(in the rows, 128 means zero)
The same turns and mirrors carry the whole set onto itself, and each row onto the other rows of its family. Which rows share a family with each named row? Give them in list order.
These 25 rows form 5 families of 5 rows each.
baru: [141 114 117 125 165 135 140 147]
kuga: [118 115  98 121 129 124 159 138]
boza: [142 151  92 122 137 140 145 150]
Duka: [135 124  82 129 139 114 153 154]
Zefup: [134 146 108 144 137 126 158 132]
riset: [137 128 112 112 118 147 154 147]
boma: [127 139 121 137 148 117 164 158]
ribi: [139 131 118 144 131 122 165 133]
sodo: [155 138  95 124 126 139 147 157]
temov: [134 120 121 118 141 148 141 129]
mazif: [121 108 101 126 146 118 155 139]
bada: [141 132 106 123 123 145 151 128]
Sese: [135 126 127 140 138 117 168 149]
rut: [148 141 104 118 133 138 145 169]
mafep: [151 110 121 129 155 135 139 141]
zofu: [143 136 104 123 160 128 146 169]
Tam: [127 125  87 123 125 121 158 147]
dula: [157 130  99 131 156 131 139 158]
vutak: [160 123 111 128 150 128 142 165]
feva: [143 110 125 123 156 126 153 159]
Nok: [132 139 110 112 127 150 145 146]
lem: [143 107 127 123 134 137 156 133]
nisi: [131 113  92 131 152 112 152 149]
Bovig: [128 114 125 114 142 145 149 140]
zif: [127 151 110 139 149 124 158 148]

Which other rows belong to the same family as zofu? boza, bada, feva, lem
Which other rows belong to the same family as mafep? temov, rut, vutak, Nok
Which other rows belong to the same family as Duka? kuga, mazif, Tam, nisi
Which other rows belong to the same family as sodo? baru, riset, dula, Bovig

The same turns and mirrors carry the whole set onto itself, and each row onto the other rows of its family. Which rows share a family with each named row? Give them in list order.
These 40 rows form 5 families of 8 rows each.
seki: [113 116 130 144 150 128 136 133 118]
tomun: [114 137 126 142 124 125 123 111 146]
pugap: [129 129 135 133 139 104 148 135 122]
buvu: [134 131 142 140 112 131 120 140 141]
mub: [112 106 134 133 142 127 147 132 120]
kituz: [115 113 119 150 144 126 135 135 126]
zab: [119 122 127 107 137 140 135 110 127]
duze: [141 118 141 122 144 114 149 131 131]
degag: [153 112 137 125 126 135 119 136 129]
vofiv: [112 109 130 135 143 117 146 134 123]
moniz: [118 126 139 133 121 124 131 122  99]
totog: [110 131 121 134 124 135 128 120 107]
fanin: [114 130 126 132 116 127 125 112 150]
Sep: [140 110 119 126 129 142 116 135 139]
difo: [131 123 142 137 144 102 140 129 122]
zifuf: [122 141 135 111 123 136 133 109 126]
tif: [150 116 139 130 127 140 117 138 135]
sura: [110 123 133 109 129 133 130 109 129]
gomi: [134 124 153 129 108 134 134 129 137]
rosu: [140 127 115 128 144 109 121 135 128]
Ramu: [148 117 131 118 127 131 120 145 130]
vuv: [124 134 125 129 123 138 132 105 147]
Taz: [118 127 127 116 119 134 136 104 118]
zemer: [121 131 135 114 119 130 133 101 123]
ker: [122 137 129 129 128 138 129 120 155]
dedud: [107 124 139 130 129 126 126 120 104]
tagag: [140 122 141 132 150 116 146 132 122]
desim: [134 121 139 129 146 101 134 133 125]
Resu: [152 112 120 128 124 137 122 134 137]
kaz: [145 119 120 132 148 114 116 128 130]
Poges: [147 121 126 131 143 116 110 134 127]
bonu: [112 116 126 134 139 133 150 136 119]
Zuzu: [137 131 143 143 114 138 126 124 145]
vamup: [138 122 141 131 103 132 130 128 143]
luzan: [146 131 127 136 129 106 114 126 124]
gata: [137 126 140 147 111 133 121 128 143]
bal: [106 116 124 135 123 126 134 121 108]
zevaz: [124 128 129 130 125 138 132 110 154]
tadiv: [154 128 124 140 136 113 122 128 124]
Nifa: [106 119 122 135 125 130 125 116 109]

Which other rows belong to the same family as fanin? seki, sura, dedud, tagag, Resu, vamup, tadiv
Which other rows belong to the same family as tif? vofiv, vuv, Taz, desim, Poges, Zuzu, bal
Which other rows belong to the same family as buvu? pugap, totog, zifuf, rosu, Ramu, ker, bonu
Which other rows belong to the same family as duze? tomun, kituz, zab, moniz, Sep, gomi, luzan

The same turns and mirrors carry the whole set onto itself, and each row onto the other rows of its family. Which rows share a family with each named row? Give them in list order.
These 27 rows form 9 families of 3 rows each.
sutid: [120 137 141 127 120 136 134 134 124 138 125 105 139]
Dagag: [140 138 144 124 133 136 121 124 139 114 139 144 139]
ver: [125 140 133 125 129 126 130 139 129 158 126 112 124]
lika: [ 99 116 116 140 134 127 122 117 136 115 134 136 127]
sepog: [107 125 123 130 117 123 136 134 121 153 125 114 132]
rusi: [108 135 140 130 124 127 132 129 129 149 133 106 139]
vumu: [153 139 136 116 131 124 121 115 132 114 124 143 136]
Zaf: [129 134 137 121 127 122 141 126 117 151 108 114 136]
takib: [112 113 110 135 129 122 123 121 134 118 135 155 123]
Fupot: [134 137 133 119 119 124 134 123 117 138 111 104 135]
tosog: [120 109 103 121 133 117 130 118 133 121 118 137 111]
duba: [111 126 111 130 122 115 128 108 131 109 140 145 120]
Seto: [142 138 132 123 142 126 118 129 142 132 139 154 122]
rekef: [108 118 106 138 136 126 124 127 131 127 125 133 109]
basif: [152 131 131 107 136 116 128 121 142 133 131 149 126]
Neluf: [114 113 111 133 134 120 131 114 122 117 108 138 122]
peb: [140 130 135 110 127 118 133 108 139 133 147 152 138]
Kamov: [142 139 144 119 127 122 125 130 137 145 142 148 141]
fek: [119 127 130 115 114 118 145 117 125 154 132 112 137]
Tepig: [130 127 125 112 124 117 140 130 127 154 116 109 123]
geta: [121 117 110 130 126 124 126 112 123 107 110 127 123]
mem: [107 116 117 139 129 136 126 122 129 106 125 129 125]
Zamo: [108 108 108 125 122 117 137 105 130 122 134 139 125]
mipus: [148 134 138 117 140 120 128 116 132 124 123 155 136]
vudo: [132 140 146 124 137 128 118 120 144 129 146 147 141]
foru: [139 150 141 115 121 114 130 116 135 132 149 141 135]
giz: [109 138 124 125 110 116 140 121 120 141 133 108 128]

Which other rows belong to the same family as Seto? ver, rekef
Which other rows belong to the same family as tosog? basif, Tepig
Which other rows belong to the same family as Dagag? sutid, mem
Which other rows belong to the same family as duba? foru, giz
Which other rows belong to the same family as Neluf? Zaf, mipus
Which other rows belong to the same family as fek? peb, Zamo

